R: rows in several groups, each row roughly a mix of its group's directions (one row in no group):
R (113 x 10):
[[ -6  28  -6  -4  54  -5  43  21   9  30]
 [  8 -24 -22 -10 -48 -25 -29  42  14  -5]
 [-10  36  46  54  19   6  -5   6   9  -7]
 [ 21  34  22  19 -22 -45 -30   5  35   1]
 [ -8   1   3 -10  32  37  18 -11   1  64]
 [-14  -5  15 -58   8 -12  28  33 -13 -31]
 [ -7   0  -1   4  16 -60  18  34  13 -39]
 [ 18 -23   9  19 -41  20 -32 -29 -14 -39]
 [ 14  33   3  11  57  21  42   9   2   9]
 [-43   4 -28 -10  -1  17  40 -46  10 -14]
 [ 17  13  28 -47  -5  37 -12  11 -35  26]
 [-43  16  22 -51 -10  28  13  -6 -27  -7]
 [ 20  17  30 -15 -48   0  10 -38 -31  19]
 [ 11  -1 -24   6  54 -20  39 -26  11  26]
 [ 25   1 -12  13   1 -14 -12 -75  -7 -10]
 [-56 -28 -31  12 -11 -23 -21  30  -7  -2]
 [ 64 -16 -25  -2 -25 -19 -26  -1  -4  20]
 [ 11 -16   4  25  -5 -54 -21  14  43 -23]
 [-10 -35 -19  25 -13  14  36 -32 -28 -35]
 [ 36  12  33  -2  19  25  44  28  28   2]
 [ 32  36   6  18  15 -19   8  -5  14 -59]
 [-62 -24 -29   9  -2  30  24  13  -9  -3]
 [  9  -2   1 -44 -14  29  29  48  17  24]
 [  9  15  64  28  28  -7 -29  -9  -2  -6]
 [ 15 -27  -6  67 -17  17  16 -14 -21  -6]
 [  7  59   8  -3  44   5  20 -29  -5  13]
 [ 12   3 -10 -12  34  40  32 -37 -34 -19]
 [ 16  -9  -5   2 -19   3 -69 -34  15  10]
 [ 33  60  27   2   2 -22  20   4  21 -16]
 [ 38   2 -43   1 -32 -43 -24   3  15   0]
 [  6  -6  25  43  -8  21 -32 -52  -9  14]
 [-55 -11  42   4  36  19 -15 -11  -5  -7]
 [-26 -26  32 -29  21   0 -23  51 -18   0]
 [ 57 -17  -5  43   6   3  -3  15  17  32]
 [  6  24  -4 -57  15  10  -6  15 -51   4]
 [-18 -15 -25  -7  55  39   6 -13  -5  31]
 [  5 -14  17  57   7 -23  41  15  28  -6]
 [-31  11  -5  -7   3  20  29 -34 -51  29]
 [  7  -5 -66 -10 -29   5  13 -30  14  20]
 [-60   6 -15 -17  11  17  -9  34  18  31]
 [-36 -41  31  29  20  21 -20  15 -27  -6]
 [ 28  12 -19  20 -47 -24 -35 -32 -12  -9]
 [ 15 -22  26 -16 -28   9 -10  22  28  56]
 [-26  -4 -24 -21  -3 -57  -5 -16   8  41]
 [ 27 -10 -26  32 -56 -24 -27  -5  -7  -6]
 [ 11 -35  -7  -8  -3  -5 -52  18  42  27]
 [ 30  15   2  24  35 -18 -19 -17 -56  -1]
 [ 44 -20 -48  -8 -38 -11  22   0 -12  -8]
 [-36  22  26 -51   2  -2   5   3 -37 -23]
 [ 17  -8 -62  16 -30   6  -8 -18  11  34]
 [ 26 -33  -8 -29  30  54  10 -19  -4   9]
 [ 13  63  35  20   8 -13  20   7  21 -15]
 [ 26  53  10  37  -5  19  -4 -31 -26  -9]
 [ 15  15  15 -19  28 -46  10  39 -31 -23]
 [ 15 -35  12 -12 -47 -17 -32  33  26   3]
 [ -9 -18  -1  29  30  18  48  44   2  17]
 [-22  22  26 -13 -14  25  -6  66  -1  -1]
 [ 56   2 -33  46 -17  -4   3  12   3 -14]
 [-18 -15   7  -7 -22  16  45  35  49   5]
 [ 13  67   4 -18  -2 -18  19   9  36   2]
 [ -3 -18   6 -30 -21  35  22 -30 -43  29]
 [-37   8 -62 -29  -1  15  -1 -25  -2 -10]
 [ 56 -33  14 -31  -7  33  -9 -10  16   0]
 [-68  -8  13 -31  22  16  14  14  -2  -8]
 [  2  -1 -52 -19  15 -27  30  40  17 -14]
 [ 48 -15 -25  20   2 -28 -41  11  28   8]
 [  0   4 -22 -48   1   7  37  53  10   5]
 [ 33 -13  23 -11 -24  -7 -34  11  43  37]
 [-38 -10 -12 -43   6 -45  -6  -8  15  34]
 [-35  17 -26  28  45  -9  19  18  -2 -36]
 [-25  16 -18  57  40  26   8  13   2  -4]
 [-21   6   7 -26 -18  13 -58 -43 -10  -5]
 [ 40 -17 -55   6 -34  -4   5 -28  -2  10]
 [ 20  -4 -37  48 -20   9 -27   1  11  40]
 [ -8   0 -24 -64 -16  -4 -12  34  25  -4]
 [ 14  10  13   7   5 -15 -36  13  52  46]
 [  5 -15  20 -23   6  41  -3  53  14 -33]
 [ 13 -65   4   0 -10  28  -6  -6   8 -41]
 [-44  16  38 -18  -3 -11 -14 -28 -30 -32]
 [ -6  -9 -21  24 -14  56   5 -40   5  31]
 [  1 -25 -26  -6 -46 -45 -35 -21   4   5]
 [-23  36  28 -22  52  22  25  -5  -2  11]
 [ 18 -17  37  19  21  -1 -57 -24  -5  21]
 [ 56   0  13   8  -2 -19 -50   0   4  28]
 [  4  24 -16  25  29 -23  -1   5   8 -64]
 [-10 -14  18 -18 -61  -2  -1  -9 -28  39]
 [ -4  36  30 -49   6  21 -31 -20   1 -25]
 [ 32  14  18 -10  36  43  43 -14   3  13]
 [ 26   6  16 -21   8  43  40 -35 -27  10]
 [ -9 -32 -27  -2 -10  -7  -8  13 -17 -67]
 [-23  16  -7 -31  19 -22  46  37 -17 -26]
 [-15   4  12  42  -2  25  30  54 -14  14]
 [ 39 -23   3  -6   8   0 -39  19  54   7]
 [  2 -25 -42 -48  -9  -2 -14 -39   5  22]
 [-30 -56 -20 -30   5  16  -8 -32 -20   2]
 [ 34  -9 -28  56  17 -13 -24 -28  -3   8]
 [ 22  -4 -44  49 -34   8  31  -6  -4  -6]
 [-17 -62 -31 -16  17  25 -18  22   4   0]
 [ 21  36   5   0  12   2 -11 -69 -10 -13]
 [  8 -38  -7   0  55   8  37 -30  12  -3]
 [-16 -52 -10 -22   6  34  -1  27   9  38]
 [ -9  22  36   1  19   3  -9 -28 -62  -8]
 [-19  46  -9  36   7 -47 -11  -3   3 -28]
 [-17 -43   9 -21  37  23  29  36  18  -4]
 [-36  -4  -9  -4  -8 -51 -12  -1  30 -44]
 [ -9  -5 -13  -4  -2 -58 -34   5  29 -36]
 [-12  48  45  28  17  -2  15  30  11 -17]
 [ 10 -19 -17  -8 -15  -1  47 -39 -21 -43]
 [ 27  21  39  -6  -2  24  61   9  -6  -4]
 [ 21  -3   7 -26   0  29 -10  58  21 -34]
 [-28 -20 -18  61 -10  28  23  -2 -16 -11]
 [ 12 -18   3 -13 -33  -3 -57  -4  45   8]
 [ -1   9 -15 -23 -37 -44 -42 -33   2   7]]

the one row of each list that fits no group (the others fit one group, some only roughly):
  * K112: [-29   7  33  42   2  18  28 -38 -26  -7]
  * K347: [ -9 -10 -49 -14 -13 -26 -22  10  51 -17]
  * K426: [-23  49  18 -10  28  -4   8 -44 -15  24]
  * K507: [ -6   7  48 -44 -14 -25   2  39   7 -17]
  * K294: [-40   2 -41 -24   3  15  -8 -31  25  36]
  * K757: [ 42  -9  32  36  10 -39 -33  -4 -12   3]
  * K967: [ 40  -3 -48   7  29 -30 -34   2 -14  -1]
  * K458: [-15 -24   4  17 -13 -13 -13 -71 -19   4]
  * K150: [-25 -32  11 -42  51  19   9  11   5  18]
  * K702: [ 40  13  50 -12 -48  -8   6  -1  12   9]
  * K75: [ 26 -23   0 -21 -28   6 -41 -20   7 -50]

K150
  * K371: [ 40  25  -1  31 -23 -14  39  26  -5 -30]
  * K474: [ 25   6  64  -1   0 -21 -39   8 -15  -2]
  * K354: [-35 -15 -24  -4 -21  14  37  16  13 -50]
  * K765: [  0 -18 -35 -18  10  19   5 -35 -39 -44]
  * K712: [ 10   6   7 -57  -7  -7 -57  -1 -13  -5]
  * K901: [-25 -26   5  -5 -50 -21 -27  27   5  35]
  * K97: [-28 -22  31   3  -9  35   5  57   0 -11]
  * K119: [ -9  -3  -6  17  26  -9 -39  19  53  34]
  * K779: [-64 -14   3  37  12  31   7  13  -6   0]
  * K986: [ 33   3 -11 -50  -2  -5 -35  -6  27 -36]
  * K826: [-22  11  11  47 -27  -4   5 -41 -35  23]
  * K211: [-35  23 -27 -49   2   6  11 -14  37  20]

K354
  * K916: [-10  -5   7  19  -9 -20 -60 -45   5 -18]
  * K758: [ 27  19 -13   0  35  18   0 -55 -19 -29]
  * K541: [ 41   0 -24 -25 -21 -10 -34  31  27 -27]
  * K466: [ -5 -43  22 -12 -25  44 -17  24  -2 -33]
  * K783: [ 16 -10   3 -40 -26   4 -45   9  24 -42]
  * K965: [ 51   2  28  40   7 -11 -11 -40  -5 -12]
  * K395: [  2 -33   7 -18  12  37   5  22  19  56]
  * K577: [-46 -16   4  13  15  22  20 -53  -8 -23]
  * K379: [  5 -31  18  50   0   9  18 -19 -33 -37]
  * K657: [ 18 -53   0   5  21  44  30  18 -14   4]
  * K575: [ 26 -19  15  -1 -13  -6 -13  48  55  -6]
  * K551: [ -1  10  11 -61  28  16   0  36  22 -15]
  * K182: [-30  37  -4  12   0   3  15  61  22  15]
  * K251: [ 28 -37 -13  -8   1  -6 -57  -2 -12  36]

K657
  * K931: [ 17  11 -19   0  29  -5  29  63  24  11]
  * K8: [ -1 -16  27  -8 -59 -22   0  43   9   6]
  * K874: [-20 -30  20  -6 -48  14 -32  38  -1 -17]
  * K382: [ 34   8  25 -40  11  26 -24  30  35   4]
  * K42: [  0   4  35  24  12   2 -43  53   2  21]
  * K76: [  6 -35  15 -10   3  23   4  43  41  38]
  * K548: [ 30 -16 -12 -26 -42  -4 -44   7  11 -35]
  * K141: [ 22   5 -49 -19  12 -32 -50  -2  -4  -8]
  * K556: [ 19 -37 -21  32  37  11  46  11  10   2]
  * K231: [-26  -2 -20  36   5 -46  -1 -31  17 -36]
  * K837: [  6  22 -59 -20 -28  -5  15  18  25  28]
  * K176: [  4  55  -7 -12  -7 -11  25  48  25   5]

K382
  * K35: [-17  14 -36 -53 -13  34  22  18   4  16]
  * K444: [-19 -16 -30  12 -20   8  57  17 -17 -33]
  * K216: [ -7  32   7  -1  28  23  22 -42 -19  44]
  * K87: [ 34  16  -7   0  27 -27 -62  -9  14   2]
  * K554: [ 33  35  -8  -3 -16 -20  25 -50  21 -20]
  * K669: [-12  38 -14 -60  -2 -17   8  -3  30  20]
  * K220: [ -2  -3  -3  52  32 -39  29  -6 -13 -25]
  * K238: [ 46  -8   0   1  28  41  18 -10  10 -42]
  * K242: [-17  30 -22  21   6 -40 -26 -32 -16 -35]
  * K668: [ 32  35  16 -32   8 -24 -24  42  20  12]
  * K372: [  2  -1 -40  45  32   1  44  -8 -19   2]
  * K121: [ -2 -33  33  50  13   7   2 -24 -31 -25]
  * K950: [-12 -13  -9  47 -11  -7 -31 -51  25  -9]
  * K652: [ 49  -4  22  53  22 -26  -8   7  -4   0]
  * K985: [  3   2  42  48  17  11 -24  42 -13   9]

K87
  * K306: [-53   6 -46  -5   6 -13  14 -27  -4 -30]
  * K740: [-15  20  13  17 -28 -44   0  38   6 -42]
  * K451: [  4  15 -35  12  -4   7 -38 -16  31  52]
  * K153: [  8 -28 -35 -20  -3   9 -47  -9   4  47]
  * K465: [14  6  6 -7 15 13 62 48 -9 10]
  * K639: [ 15 -27  11  43   8 -29 -48  -4 -16  25]
  * K914: [-34 -42 -52  -9  -3  24  -7  -3   0  26]
  * K62: [12  6  3 17 44  3 -2 36 56 12]
  * K881: [-58 -19   0  -7  23  24 -18 -41   5  13]
  * K681: [ 10 -35   2 -40 -23   4 -41 -11  15 -39]
  * K778: [-36 -29  -9   1   9   5 -18  40  26  46]
  * K615: [-41  -3  -1 -39 -26 -21 -17   7  41 -26]
  * K191: [ 36 -38  22 -23 -13  26   2  33  33  18]

K639
  * K363: [ 15 -18  -2  31 -16 -28 -52 -17  38  -5]
  * K517: [-15  -9  15  33 -19  -1 -42 -55  10 -13]
  * K751: [ 25  37   5  -4  -4 -14  28 -55  18 -27]
  * K851: [-15  -9   1   9 -40 -42  -5  38   1 -43]
  * K904: [  2 -46  -6 -17 -25   9  -9  53  18 -26]
  * K275: [ 62   6  27 -14  -3   4 -22   0  40   6]
  * K280: [ 10  14   6  68 -30   7   8  14 -27  12]
  * K630: [ 48   3  -5 -19   5  25 -35  -4 -25  42]
  * K447: [-36 -59 -40  -9   7  -8  11 -15  -8  -9]
  * K520: [-21   7  15 -64 -14 -19 -28  20  -2 -22]
  * K268: [ 30   5  60   4  -2   9 -36 -13 -27  14]
  * K735: [-29 -42 -22 -11 -32  -2  -6   6 -37 -36]

K447
  * K595: [-14  27  21  18  25   6  35  32  24  43]
  * K291: [ 40  40 -24  -7 -19 -14 -19   1  32  36]
  * K673: [-36  -6 -35 -54   2  10 -13   3  19  30]
  * K43: [ 26  33   4  30  -8  -7  38 -43   8 -30]
  * K368: [-63   1  -8 -44  10   0  15 -14   9  23]
  * K460: [ 22 -10  -3 -17  44  38 -10 -23  17  42]
  * K530: [-13  25 -25 -23 -16  -6   5  58  24  28]
  * K423: [-50 -37  22  25 -28  12   2 -15 -28  12]
  * K456: [-35   3  -4  11  27  13  10  31  24  56]
  * K838: [-31   6  33 -56 -25   1 -28  -1   7 -17]
  * K9: [ 27   4  19  -9  -8  33 -27 -41  -7 -48]
  * K432: [ 36   0 -21 -22 -26 -17 -44 -26   8 -34]
  * K759: [ -6  49  13 -15  20  22  10  57   5   3]
  * K682: [ 27 -20  16   2 -20 -17  -4  44  55   5]

K368
  * K10: [-29  -3   5  60  11  -2  21 -42 -13 -12]
  * K580: [-32 -14 -35  14  -7 -25 -32 -31  31 -27]
  * K863: [-50 -56   4 -28 -10 -17  -5 -12   4  10]
  * K780: [-47  24  18  13  -5  -6  36  34  -6  36]
  * K857: [ 35  10 -13 -12  24  36   0 -46 -26  27]
  * K815: [-18  18 -37 -60   6  11  -6  -6 -33  -8]
  * K320: [-28  12 -54 -15  18 -31   1 -17 -16 -33]
  * K210: [ 30  30   0   6  15  25  15  63  10 -10]
  * K318: [-11  11   7 -22  11  18  10  73  18   3]
  * K160: [ -9  40  -5  37  19 -14  33 -22 -14  41]

K857
  * K21: [ 21  -1 -20   3  16 -24 -56  -5  40 -24]
  * K145: [ 23  -2  23   8 -18 -23 -16  47  51   1]
  * K754: [ 45  -5  22  48 -12 -10   2  29 -25 -22]
  * K708: [ 15 -10  -4  35 -61  -3 -21  31  -7 -17]
  * K405: [ 24  41  43   3  -4  10  47 -12  -2  22]
  * K180: [-36 -33  31 -50  15  23  -8  -4   9 -18]
  * K624: [-22 -26  -3  52 -41  -8   5  -2 -31  22]
  * K45: [-53   0 -49  -1  20 -18  -3  13  22 -20]
  * K30: [  4   6 -15 -23  19 -62 -22  22  -8 -32]
  * K51: [-15   3 -10 -65 -24  32  -1  22  17  13]

K45
  * K947: [-38  15 -10  -2   4 -17 -42 -48 -16 -25]
  * K521: [-31  35  20 -58  -1 -14 -28  -7   4   7]
  * K237: [-19  16  23  32 -50   7 -23 -27 -33  -1]
  * K398: [ 23  -3 -16  20  27  11  35  60  13   2]
  * K356: [ 52   1  26 -14 -36 -17 -35  -9  21 -14]
  * K125: [  7 -13  57  27  20   0   7  -6 -26 -41]
  * K776: [ 53  21  -5  14 -10   6 -25 -33  -2 -42]
  * K187: [ 28   0  50 -31 -22  18 -36  16   5  20]
  * K227: [ 33  18  -6  23   6   6 -10  47  47 -20]
  * K209: [ 24  27 -15   7   7   9  15  71   7   4]

K227
  * K416: [ 25 -11 -63 -20  -7  21  -4   6  28  25]
  * K870: [ 14  32 -28  26  21 -26  31  29   2  38]
  * K235: [ 22  64  32   9  25   1 -16 -20   7  -8]
  * K253: [-22 -41  -4 -24 -36 -25 -36 -32   1   2]
  * K954: [-12 -37  -1  42  -3   4  17 -53 -25   8]
  * K638: [ -8  42 -21  14 -16   7  58   4  19 -23]
  * K32: [-45 -33  12 -40  26  13 -17 -30  -8   1]
  * K297: [ 15  20 -16  60   3 -17  15 -29 -19  30]
  * K114: [-18  24   0  23  53   3  19  31  29  24]
  * K739: [  3 -24  14  45 -14  34  27 -12  38  24]
  * K540: [-12 -20  -4 -35  51  -3  32  29  26  12]
  * K338: [-36  19  48   7  27   9  28   5 -13 -35]
  * K930: [ 24   6 -21 -52   2 -28 -30  38  11  -7]
  * K273: [-18 -21  -6 -19 -55  -6 -11 -25 -46  -1]
  * K298: [-12  19 -41 -17  32   7  44   8 -39   1]

K235
  * K700: [ 33 -21 -38  19  -6  41  -8  -8  15  40]
  * K788: [ 49  34  -1  15 -15 -19 -15  43  15  18]
  * K861: [ 20  -8 -30 -67 -21 -11  22   3  -3 -11]
  * K162: [  2 -44 -27  -8  18  11  -8 -49  28  25]
  * K588: [-26  19 -27 -48  18 -21   5  10 -32 -32]
  * K151: [ -7 -10   4  19   1 -17  -4  63  46 -12]
  * K656: [ 54  15  15  37  -8 -14 -33  28  -2  15]
  * K459: [ -1  14  26  34  21  16  30 -24 -52  10]
  * K592: [-38 -32  18   6  40  14  40  -7  -2  27]
  * K813: [-24 -21  15 -16 -27  26  49  19 -36  12]
  * K908: [ 43  -4 -12 -32  -4 -16 -36  39  26  16]
  * K352: [ 59  18   8 -35 -10 -33   5 -19   2 -18]
  * K511: [-49 -37  21 -31  29  15 -17 -15 -15  -4]
  * K11: [-34  35  15 -23  16   0  13  49  -2  32]

K162
  * K183: [-53 -17   0   3 -23  -8  22  35 -15  38]
  * K263: [ 27  41 -24   2  39 -23  28  21  14  24]
  * K488: [ 14  62  10  19  -3 -19  -9  21  35  21]
  * K636: [-11 -13 -12 -30 -29 -23 -27  22  54 -14]
  * K791: [-23   2 -23 -58   2  -5  45  15  -2 -18]
  * K696: [-14 -15  12 -42 -28  10 -34  45  13 -20]
  * K961: [ 33  19   8  27  46  22  24  -8 -28 -28]
  * K438: [ 34 -44 -21  11  -6   0 -49  -1 -11  28]
  * K743: [ 65  20   2  24 -22 -20  19  10  -6 -21]
  * K725: [ 45   6 -13  26 -22 -10 -33  37   6  33]

K961
  * K502: [ -5   9 -65   6   8   7 -18 -45 -13  -2]
  * K391: [ 24 -27 -18  17  44  12  42  33  17   1]
  * K928: [ 31  13 -39  35 -25 -32   2  35   5  18]
  * K767: [ -3  43  12  36   3   5  29  52   8 -12]
  * K508: [ 25  -6 -14  -4  13 -58 -34  29  16 -21]
  * K872: [ 31  -4 -64  13  -9 -34  -6 -15   1  20]
  * K204: [ 33  -1   1  44  33 -39  27  24 -10  -7]
  * K224: [-18 -33   9  42  22   9  42 -30 -21  14]
  * K54: [ 14 -12 -30   6   7  -8  44  48  37   8]
  * K756: [  3  13  61 -10   2  28  26  11 -35  15]
  * K653: [ 10 -39 -57  17 -31   9  16 -13 -22   1]
  * K415: [ 17 -14  10   0 -17   0 -35 -62  -9 -32]
  * K369: [ 38  40   2 -28  -9 -26  36  -7  10 -32]
  * K939: [  9 -16 -34 -55 -14  -9  36 -25  -8 -18]

K872
  * K559: [  3   7 -11 -26 -42  -8 -37  51  14 -15]
  * K990: [-52   8 -32 -45 -13   3 -11 -20   8 -21]
  * K601: [  7 -33 -35 -19  15 -26  15  45  31  14]
  * K845: [-61 -24 -11 -18  17  19 -23  19   2  28]
  * K439: [-32  40  34   4  21   4  -6  47  18  12]
  * K524: [-16 -22  14  34  29  31  50  13 -16  15]
  * K949: [ 37 -22  -2  -8 -30  -9 -28 -14 -11 -55]
  * K72: [-52 -10  32  -8  32  12  14 -20 -17 -34]
  * K618: [  1  51  51  -9  21 -10  -2 -25  25  -7]
  * K992: [ 37 -13  10   1 -26 -18 -62  17  -2  14]
  * K404: [-39  37 -12  23  47   3  29  -4 -10  18]
  * K761: [-50   0  19 -30  29  14  -6 -47   9   1]
  * K407: [-12  -3   4  17   4 -18 -22  48  53  26]
  * K912: [-32  19 -25  52  -5  25  29 -22  19   5]

K992
